Rotation paths and how fast each direction turns (degrees each step):
Each turn is a multiple of 5 degrees from 10 to 175, or 0.
Each row of a path follows its step; steps can be skipped.
path 1
step 0: [-1.76  2.58  3.21  0.40  1.08 -3.34  0.59 -1.43  2.04 -0.10 -0.78  1.23
 -0.56 -1.06 -0.12  1.47  0.37 -1.76  1.77  0.40  0.49 -2.22 -0.02 -1.16
 -0.01  0.59 -2.06 -0.67  1.34]
step 1: [ 2.56 -2.83  0.61  0.87 -0.79  0.15  1.00  0.86  0.06  2.51  1.30  2.09
 -1.29 -0.18  1.33  1.60  1.35 -0.27 -0.85 -1.09  1.51 -1.33 -0.76 -0.40
  1.24 -2.95 -1.98  0.90  2.19]
step 2: [ 0.87  0.59  0.07  2.10  2.08  0.34 -1.84  3.02  1.07  0.08 -2.24  0.30
  0.43  1.95 -0.05 -0.20  3.78 -1.49  2.03  0.14  0.46 -0.18  1.34 -0.51
 -0.16  0.52  2.21  0.39  2.17]
step 3: [ 2.52 -1.32  0.07  1.34 -2.02 -0.72 -3.31 -0.12  1.50 -0.71  1.81 -0.66
 -1.42 -0.04  0.64  1.66 -0.76 -2.91  0.73  0.97 -1.33  1.64  2.14  1.10
  0.42 -0.75 -0.54 -2.09 -1.01]
step 4: [-0.55  1.91 -1.28  1.06  0.77 -3.70  1.18 -0.98  0.13  0.68 -1.73 -0.03
 -1.72  0.02  0.01 -0.72  0.58 -0.84 -2.59 -1.03  0.75 -0.67  4.34  0.13
 -0.11  0.01 -0.54 -1.80  1.38]
step 5: [ 0.61 -3.00  1.84  0.99  0.13 -3.05  3.50  1.77  0.18 -1.90  1.33  1.43
 -0.46 -0.82  0.07 -1.37 -0.49 -3.05  0.71 -0.89  0.84  0.83 -1.02  0.03
  1.87 -0.23 -0.44  0.34  0.22]
step 6: [-0.26  0.43 -1.32  0.06 -1.02  0.45 -1.32  1.50  0.88  1.43 -2.17  0.64
  0.23  0.96 -1.26  1.09 -0.56 -3.23  0.64 -1.58  4.10 -1.63  1.17 -0.75
  1.06  0.05  0.05  3.02 -0.02]
step 7: [ 1.59  0.97  0.48  1.70  1.57 -0.97 -0.68 -0.97  2.32 -1.23  0.55 -2.89
 -1.27  3.41  0.94  0.64 -0.12 -0.80  1.96  0.36 -0.09  0.31 -1.22  2.33
  2.17 -2.29 -0.88  0.96  0.61]
step 8: [ 3.10  1.47  0.11  1.86 -2.16  0.83  2.11  0.53  1.23  0.93 -1.98 -2.62
 -0.11 -2.08 -0.88  0.92  0.41 -0.81 -1.67 -0.15 -1.58  0.21  3.08 -0.97
  1.32 -1.06  0.20  0.29  0.93]
step 9: [-0.78 -2.66  1.16  0.75 -1.56 -2.98  0.25  1.08 -1.18 -3.22 -0.53 -1.56
 -0.73  1.88 -0.20 -0.52  1.93  1.45  0.48 -2.64  0.13  0.04  2.28 -0.77
  1.35 -0.57  1.18 -0.21 -1.18]
[ 0.67 -0.16 -0.26 -0.34 -1.73  0.45  0.00 -0.33  0.09  0.51  0.06  0.83
 -1.00 -0.84 -0.81  0.85  0.14 -0.24 -0.14  0.46 -0.16  0.20  0.13 -0.27
  0.37  0.53 -0.42  0.63 -0.75]	145
[ 0.62 -0.46 -0.44 -0.63  1.05  1.04 -0.67 -1.01  0.58 -0.16 -0.47  0.54
  0.29  0.93 -0.45  0.30 -0.76 -0.36  0.71  0.12 -0.21  0.23  0.63  0.50
  0.69  0.63  0.40 -0.23 -0.03]	90
[ 0.03  0.34 -0.05 -0.10 -1.43  0.17  0.00 -0.08 -0.60 -0.35 -0.79  0.16
  0.49  0.55  1.08  0.50  0.20  0.11  0.39 -0.03 -0.66  1.27  0.30  0.72
 -0.25 -0.14  0.20  0.07  1.31]	65
[-0.24 -0.09  0.03 -0.79  0.28  0.13  0.23  0.02  0.83 -0.56 -0.52  1.13
  0.17 -0.25  1.52 -0.17 -0.06  0.02  0.05  0.78  1.02 -0.36 -0.30 -0.25
  0.21 -0.58 -0.46  1.29 -0.04]	70
[ 0.23 -0.39 -0.46  0.65  0.03 -0.50 -0.22 -1.14  0.32 -0.86  0.42  0.01
  0.34 -1.02 -0.10 -0.49  0.23  0.74  0.06  0.05  1.02  1.31  1.01 -0.43
 -0.69  0.22  0.22 -0.11 -0.10]	65
[-0.52  0.26 -0.85  0.60 -0.25  0.13 -0.39  0.90 -0.57 -0.69  0.34  0.44
 -0.39  0.70 -0.37  0.43 -1.07 -0.04  1.12  0.62  0.13 -0.05  0.14 -1.27
 -0.54 -0.66  0.52  0.07 -0.21]	100
